Rows are one point carried round by a steady rotation, each followed by how many steps it has turned.
The counts run from 0 to 472.
[ -8  20  18 -22   0   1  23  51 -25 -11 -32   1  -8 -14  27  27 -44 -18
  10  -8 -28 -12  -8 -11   5   0   8 -56  17  38 -18 -32  -5   0  -5 -33
 -12   0  -7  -2  -9   0  36  -6 -19  17 -11  33  19  41  -4   8  16]
305
[  1  48   9 -12 -13 -15  31  37 -14 -14 -33 -29 -10   8  -1  34 -25 -11
 -14  16   0  -1 -13  -4   7   3  -3 -61   8  43  -5 -31  -9 -28  -6 -28
  -7  -6  -9 -26  -1   6  36 -13 -16  23 -20  25  24  19 -18  14  14]
165
[ -4  45   9 -15  -2 -21  12  52  -4 -21 -25 -25 -23  23 -12  33  -9 -29
  -3  10   3   7  -9 -25  -2 -13   4 -58   9  22   2 -11 -16  -6  14 -42
 -12  -2  -2 -15   3  12  39   0 -41  12 -23  15  25  14 -15  20  19]
419
[  4  29  13 -23 -12 -26  23  58 -26 -23 -15  -8   2 -14  18  29 -38 -36
   7 -14  -1 -23 -10 -28   3   8  18 -49  -2  13 -19 -18 -10  14  10 -24
 -30  -2  -6  -6 -21  13  27  -4  -3  21 -14  36   5  40  -6  12  30]
39
[  1  39  16 -21  13 -15   7  43 -15   0 -31 -17   2 -19  19  55  -5 -18
 -10   0  -9   7 -25  -5 -15   2   2 -35   0  38   5 -35 -17   4   4 -17
  -3  -4 -26   7   3  20  33 -10 -21   4 -16  58   9  36 -18  12 -27]
243
[  3  46  15 -12 -10 -19  18  48 -21 -27  -9 -15  -6   3  10  25 -19 -31
  14  -9  14 -13 -15 -10   2  22   3 -53  15  13  -6 -23 -16  -4  16 -33
 -35  -7  10  13   1   3  46 -17 -30  15 -25  30   9  38 -13  19  22]
366
[ 11  35   9   1   1 -25  16  45 -19 -18   7 -34  -6 -17  13  51  -5 -39
 -23   2   0  13   9 -43   1   5   2 -48 -12  40  -7  21 -19 -26  20 -29
  11  -9 -12 -16   6  14  29   7 -17  21   9  23  29  24  -1   9   3]
451
[ -5  42  21  -7   1   1  19  40 -24 -13 -11  -2  -8 -15  23  26 -17 -14
  22  -9  -2 -14  -6  -6  -5  15   8 -54  21  31 -10 -25 -14  -5  16 -31
 -18 -11   9  32   4  10  37 -15 -37  17 -11  44  15  43   0   7   8]
322
[ 25  45  -1   0 -11 -32  22  39 -17 -20  -3 -34  12 -19  14  48 -22 -27
 -24   5   1   2   7 -26  -1  12  -2 -42 -20  39 -12  11 -16 -33  12  -8
  11 -15 -15 -19  -4  12  26  -4   3  20   5  35  23  36  -6  10   3]
176
[  3  23  13 -23   8 -20   7  56 -24  -1 -13  -9   4 -36  25  42 -27 -28
 -18 -15 -19  -8   6 -40   2  -6  31 -41  -6  34  -8   6 -15  11  17 -22
  10  -7 -17   1  -8  20  14  10 -16  21  12  37  20  30   5  15  15]
267
[ -4  31  15  -6  -4  -6  25  66 -31 -14  -2  -4  -6 -16  15  20 -31 -29
   8 -18  -4 -14  14 -32   8   6  15 -52  -1  21 -22   0 -14   3  21 -34
 -14  -8   2  21  -9  19  24   4 -27  16   0  47  15  40   6   7  26]
319
[ -1  32  13 -10 -12 -10  20  45 -29 -22 -12  -9  -3   2   5  27 -12 -23
  17   8 -13 -25  -7 -27   2  -5  14 -62   9  22 -18 -26 -23  22  18 -35
 -20  -4 -13  11 -14  31  11  -6 -21  27 -22  45  16  32 -11   4  26]
336
[  5  43   9   0  -2  -4  11  22 -11 -19 -25 -35  -6   5   9  43   8 -22
  -6  19  -2  -4 -15 -11   2  11  -8 -54  19  44   5 -23 -28 -22  13 -37
   3 -15  -8   0  20  19  41 -15 -33  17 -18  22  30  19 -16  15   5]
147
[ 10  34   7  -4   6 -29  13  35 -13 -26   3 -30  -5 -15  19  55 -11 -35
 -22   0  -9  17   8 -33  -4   2  -3 -50 -10  46  -7  20 -18 -32  11 -22
  17 -10 -12 -19   9   5  32   3 -16  22  11  14  34  29  -3   6  -8]
447
[ -2  35  11 -17 -18 -24  22  51 -24 -25 -12  -7  -1   0   3  19 -37 -10
  15  -1  -4 -28   0 -21  -1 -10  17 -66   8  26 -16 -21  -9   6  16 -31
 -23   1   1  -5 -21  19  16  -7 -21  26 -12  27  21  27  -2  10  42]
345
[ 11  34  -3 -12 -15 -36  14  42 -21 -39  -2  -2  15  -6   8  31 -39  -5
  10  -5  -9 -24  11 -18 -13 -14   8 -68  -4  28 -15   4  -8   1  24 -23
 -13   2  -3  -4 -23  12  10  -9 -19  23   0  23  30  44  -1   6  36]
346
[  4  30   8 -22  -2 -20  13  30 -19 -28 -33  -2  10  -1  25  36 -32  -6
  17   0 -17 -25 -24   2 -13  -2   4 -58  14  39  -8 -34 -15  11   3 -21
 -16  -3 -11   6 -12   9  29 -22 -22  16 -22  34  17  47 -18  10  10]
29
[  5  33   0  -7   8 -13  16  50 -13 -23 -15   1  12 -11  22  31 -32 -18
   4 -17 -17 -18  20 -22   3  -3  26 -53  -9  31 -12   8 -21   1  21 -26
  19 -23  -8  25 -12  17  21   2 -30  26   8  39  25  42  -5   9  23]
5
[  3  41  15   0  -9  -7  22  40 -16 -16 -26 -35 -16  15  -1  31   7 -30
 -11  20  -2  -2  -5 -30  15   3   2 -59   7  32  -5 -15 -27 -12  14 -45
   4 -11 -12  -8  11  23  29  -4 -28  21 -25  26  30   8 -12  17  25]
148
[ 13  35   8 -22 -12 -43   1  53 -21 -32   5 -15   0 -14   7  41 -24 -32
   2 -12   3  -6   4 -36  -7  -6  10 -54   3  19   0  23 -10  -1  31 -29
 -15   6   4 -12  -7   7  20  -1 -19  17   2   7  26  37   5  13  34]
88
[  7  36  15  -9 -13 -14  33  43 -21  -7 -26 -35  -8  -7  12  38 -19 -33
 -22   8   4  -5 -12 -25  19  23   6 -47  -2  35 -13 -23 -17 -26  -6 -25
  -7 -11 -11 -30  -1  10  39  -7  -3  29 -15  34  11  15 -17  17  11]
174
[ 22  30   2 -10  -7 -30   4  21 -20 -44 -13 -17  21 -11  35  46 -19 -27
  13  -9  -7 -24 -18 -13  -9  15  -2 -54  11  31  -4  -5 -23  -8  20 -23
  -7  -8  -7   5   1   3  38 -23  -9  23  -9  14  20  55 -11   6  14]
356
[  1  48  -4 -24  13 -28  15  74  -7  -7 -32 -11   0  -8  -1  38 -31 -22
 -19 -15   2   8  12 -20   2  -9  18 -37 -18  22   3   6 -13  -1  11 -15
  15 -15  -9   4 -12   8  34   6 -34   9   1  45  16  32 -10  24   8]
232
[ 13  27  12 -13 -12 -18  17  28 -25 -32 -23 -16   3  -7  29  40 -22 -36
  16  -6  -3 -28 -26 -15   2  25   2 -53  20  25  -9 -24 -23  -1  12 -34
 -22  -9  -1   2   2   8  45 -20 -14  20 -18  15  13  43 -17  13  24]
357
[ 13  50   1  -5   0 -31   9  37 -11 -43   2 -12   8   1  13  41 -16 -18
  17  -8   9  -2  -6  -1 -20  10  -9 -57   3  22   1  -2 -18 -10  24 -18
 -16  -8   6  19   1   0  42 -22 -33  11 -13  27  18  55 -13   7   2]
369
[-16  38  23 -31   6 -16  18  61 -17   7 -25  -5 -17 -17   6  35 -37  -7
 -15  -4 -10   4  -6 -15  -4 -14  24 -50  -6  38  -6 -26  -1  11   2 -17
  -9   1 -13 -13 -17  19  21   4 -32  16  -6  52  11  22  -2  14   3]
253
[ -3  56  16  -5   4 -10  29  46  -7  -3 -28 -25 -15   5   6  31 -19 -16
 -15   1  12   7  -2 -11  13  17  18 -53  -2  36  -2 -20 -21 -29   1 -27
   1 -25   1   1   1  12  45  -7 -34  24 -19  43  10  12 -15  19   4]
187
[ 15  42  12  -2 -13 -31  15  37 -22 -24  17 -28  -2 -23   7  41 -12 -27
 -13   6   2  -1  10 -39  -3   6   4 -58  -2  39  -9  18 -13 -27  29 -26
  -4  -7  -6 -17   2  19  18   2 -16  23   6  18  33  28   7   5  18]
132
[  4  51   9  -9 -21 -15  30  52 -18 -12 -15 -35  -9   7 -21  27  -6 -17
 -14  24   6  -4   1 -27   6  -8  -5 -53   0  30  -5 -17 -14 -13  16 -35
 -10  -3 -12 -22  -5  24  20  -4 -20  13 -18  42  25  14  -9  20  28]
157
[ 18  30  -6 -13 -11 -36   8  27 -14 -49  -8  -3  20 -10  24  41 -31 -14
  12  -7 -13 -23   2 -12 -14  -4   6 -63   3  35 -10   2 -14  -7  19 -15
   0  -7  -5   3 -14   1  23 -17 -13  27   0   9  31  51 -10   5  22]
351
[ -6  34  11 -20  15 -13  15  68 -10  -3 -37 -15  -8   2   8  38 -14 -31
 -17  -3 -14   9  -5 -26   5 -11  16 -34 -12  23  -2 -15 -20  15  -5 -25
   6  -9 -24   0  -6  20  36   8 -28   8 -16  53  10  20 -19  18  -3]
240
[ -2  22  25 -12  -2   3  27  54 -33 -11 -12  -8  -7 -21  29  28 -29 -38
  14 -14 -11 -17  -6 -29  13  16  13 -46  10  25 -22 -20 -15   3   8 -35
 -20  -5  -5   9  -3  15  33  -3 -15  19  -9  46  13  41   6   8  22]
314
[ -2  41  20 -16  -4 -14  18  32 -15 -13 -18 -29 -23 -10  14  42 -26 -17
 -10   4   3  13 -18 -10  -3   8  -3 -58  16  51  -1 -23  -5 -32   1 -28
 -14   2   6 -32   7  -2  46  -9 -22  18 -12  16  22  20  -5  14   0]
440
